One turn moves each row of this set onto another row. After a few examples, where does it send each row asked below?
Piru: 0.190,0.034,-3.669,-0.101,0.751,-0.226,2.497,-2.105,2.842,4.950,-1.191,1.621,-1.081,0.391
rok: -0.867,0.649,0.191,-0.608,3.081,1.476,-1.662,-3.228,-0.040,1.825,0.077,1.522,-0.544,1.609
lozi: -3.446,0.363,1.567,-0.194,-0.024,-2.772,0.455,-1.138,2.920,3.385,-0.591,1.870,-0.537,0.351
zefo: -0.080,0.683,1.343,-1.393,2.975,-0.799,-2.000,-2.914,2.441,-1.113,-0.009,1.925,-0.613,0.067
bibi: -0.296,1.110,0.507,-0.244,0.522,0.289,-3.366,-1.212,2.139,-0.188,-0.525,2.454,-0.177,-0.716
Nafa: -0.023,0.404,0.661,-1.102,0.383,1.363,-2.300,-0.666,1.763,-0.619,-0.765,2.701,0.175,-1.836
gede: 2.660,-0.210,-2.671,-0.668,0.500,-0.028,0.106,0.019,4.281,3.161,-1.572,2.355,0.464,-1.726
bupid: -3.411,0.592,-2.745,-1.575,3.105,-2.790,-0.183,-2.482,1.649,1.352,-0.077,1.944,0.073,0.490
Kolup: 0.164,0.178,-3.573,-0.052,1.156,-0.563,2.423,-2.346,3.020,4.881,-0.961,1.546,-1.169,0.752
Dafu: 2.610,1.160,0.429,0.949,-0.534,-2.761,-0.733,-0.498,2.241,2.553,0.554,2.300,0.363,-0.177
Vefud: -2.947,-0.696,2.014,-1.868,0.618,-1.598,2.751,-0.873,2.640,2.655,-0.826,2.175,-0.259,-1.186
sif: -0.509,-0.375,0.426,-2.023,3.050,2.687,0.157,-2.579,-0.229,1.181,-0.095,1.852,-0.293,0.146
Pevas: -3.089,-0.386,1.586,-1.062,-0.616,-1.375,1.838,-0.201,2.621,3.057,-0.987,2.302,-0.111,-1.357
samil: -0.910,0.436,-0.199,-0.603,1.426,2.910,-1.554,-1.800,-0.344,2.049,-0.376,1.982,-0.035,0.236
gezem: -3.033,-0.161,-2.493,-2.757,3.573,-2.160,1.278,-2.275,1.541,0.641,-0.045,2.106,0.278,-0.405
peti: 2.720,0.969,0.839,0.395,1.060,-3.550,-0.321,-1.579,2.517,2.114,0.904,1.965,0.081,0.607
Dav: -2.987,-0.506,-2.658,-2.950,2.474,-0.964,1.905,-1.225,1.171,0.743,-0.659,2.547,0.655,-1.720
Tema: -3.269,-0.178,-3.126,-2.129,0.999,-0.440,0.809,-0.315,0.991,1.446,-0.893,2.690,0.793,-2.154
navo: -3.060,-0.448,2.114,-1.578,1.491,-2.607,2.403,-1.679,2.861,2.673,-0.555,1.839,-0.570,-0.215
muli: 2.468,0.620,-2.374,0.024,2.246,-2.286,-1.155,-1.818,4.811,3.390,-0.846,1.699,-0.187,0.633
gurub: -0.648,0.120,0.567,-1.602,3.584,1.868,-0.499,-3.277,0.061,1.387,0.138,1.556,-0.542,1.117
komez: 2.965,0.399,1.355,-0.696,2.004,-3.440,1.326,-2.070,2.549,1.342,1.049,1.910,0.186,0.123
kegek: 2.746,0.573,0.438,0.173,-1.095,-1.509,0.310,0.267,1.953,2.304,0.202,2.618,0.828,-1.525
pep: -3.269,0.148,1.998,-0.855,1.129,-3.066,1.283,-1.821,3.064,2.981,-0.417,1.695,-0.690,0.480
rero: 3.029,-0.153,0.995,-1.032,-0.030,-1.325,1.847,-0.020,1.878,1.534,0.367,2.717,0.772,-2.050
Gak: -0.928,0.856,-0.094,-0.206,1.925,2.040,-2.142,-2.530,-0.160,2.266,-0.121,1.719,-0.308,1.095
duti: -0.635,-0.109,0.221,-1.472,1.879,3.212,-0.415,-1.931,-0.394,1.720,-0.453,2.015,-0.023,-0.218
govi: 0.203,-0.017,1.462,-2.249,2.955,0.228,-0.723,-2.327,2.160,-1.464,-0.145,2.286,-0.411,-0.977
Nub: -3.583,0.618,-3.402,-0.991,0.517,-1.143,-0.728,-0.461,1.090,2.022,-0.834,2.536,0.799,-1.176
zetu: 2.811,-0.007,-1.903,-1.068,3.468,-2.280,0.302,-2.500,4.791,2.570,-0.671,1.652,-0.242,0.276
sava: 2.422,0.479,-2.827,0.070,0.715,-1.142,-1.215,-0.696,4.558,3.670,-1.356,2.126,0.106,-0.547
taf: 2.969,-0.605,-1.886,-2.097,3.314,-1.214,1.702,-1.900,4.664,2.104,-1.086,1.959,-0.073,-0.967
Mikid: -0.179,1.189,0.941,-0.382,1.793,-0.648,-3.388,-2.273,2.358,-0.507,-0.199,2.099,-0.568,0.251
Fizo: 3.053,-0.155,1.308,-1.512,1.491,-2.216,2.364,-1.185,2.311,1.138,0.753,2.295,0.374,-1.133
Dez: 0.305,0.086,-3.458,-0.389,1.607,-0.856,2.713,-2.686,3.063,4.768,-0.900,1.515,-1.278,0.737
Lolob: -3.419,0.158,1.479,-0.231,-0.776,-1.833,0.732,-0.412,2.655,3.446,-0.991,2.060,-0.195,-0.636
geda: -3.657,0.908,-3.309,-0.716,1.627,-2.350,-1.223,-1.549,1.442,2.004,-0.349,2.124,0.278,0.161
zuvoz: 0.267,-0.166,-3.612,-0.510,0.950,0.010,3.002,-2.050,2.865,4.713,-1.197,1.612,-0.944,-0.080
radi: 2.921,-0.762,-2.139,-1.905,1.759,-0.142,1.474,-0.554,4.292,2.464,-1.350,2.366,0.438,-2.048
sakiz: 0.361,-0.231,-3.451,-0.789,1.355,-0.141,3.332,-2.288,2.918,4.499,-1.098,1.656,-1.084,0.208
Gisif: 0.355,-0.227,-3.458,-0.729,1.813,-0.554,3.179,-2.572,3.088,4.481,-0.949,1.607,-1.116,0.547
gakog: 0.167,-0.119,1.179,-2.158,1.482,1.190,-0.909,-1.289,1.942,-1.262,-0.607,2.603,0.047,-1.986

taf moves to radi
rok moves to gurub
Now these:
zefo moves to govi
Kolup moves to Dez
Vefud moves to Pevas
Tema moves to Nub
peti moves to komez

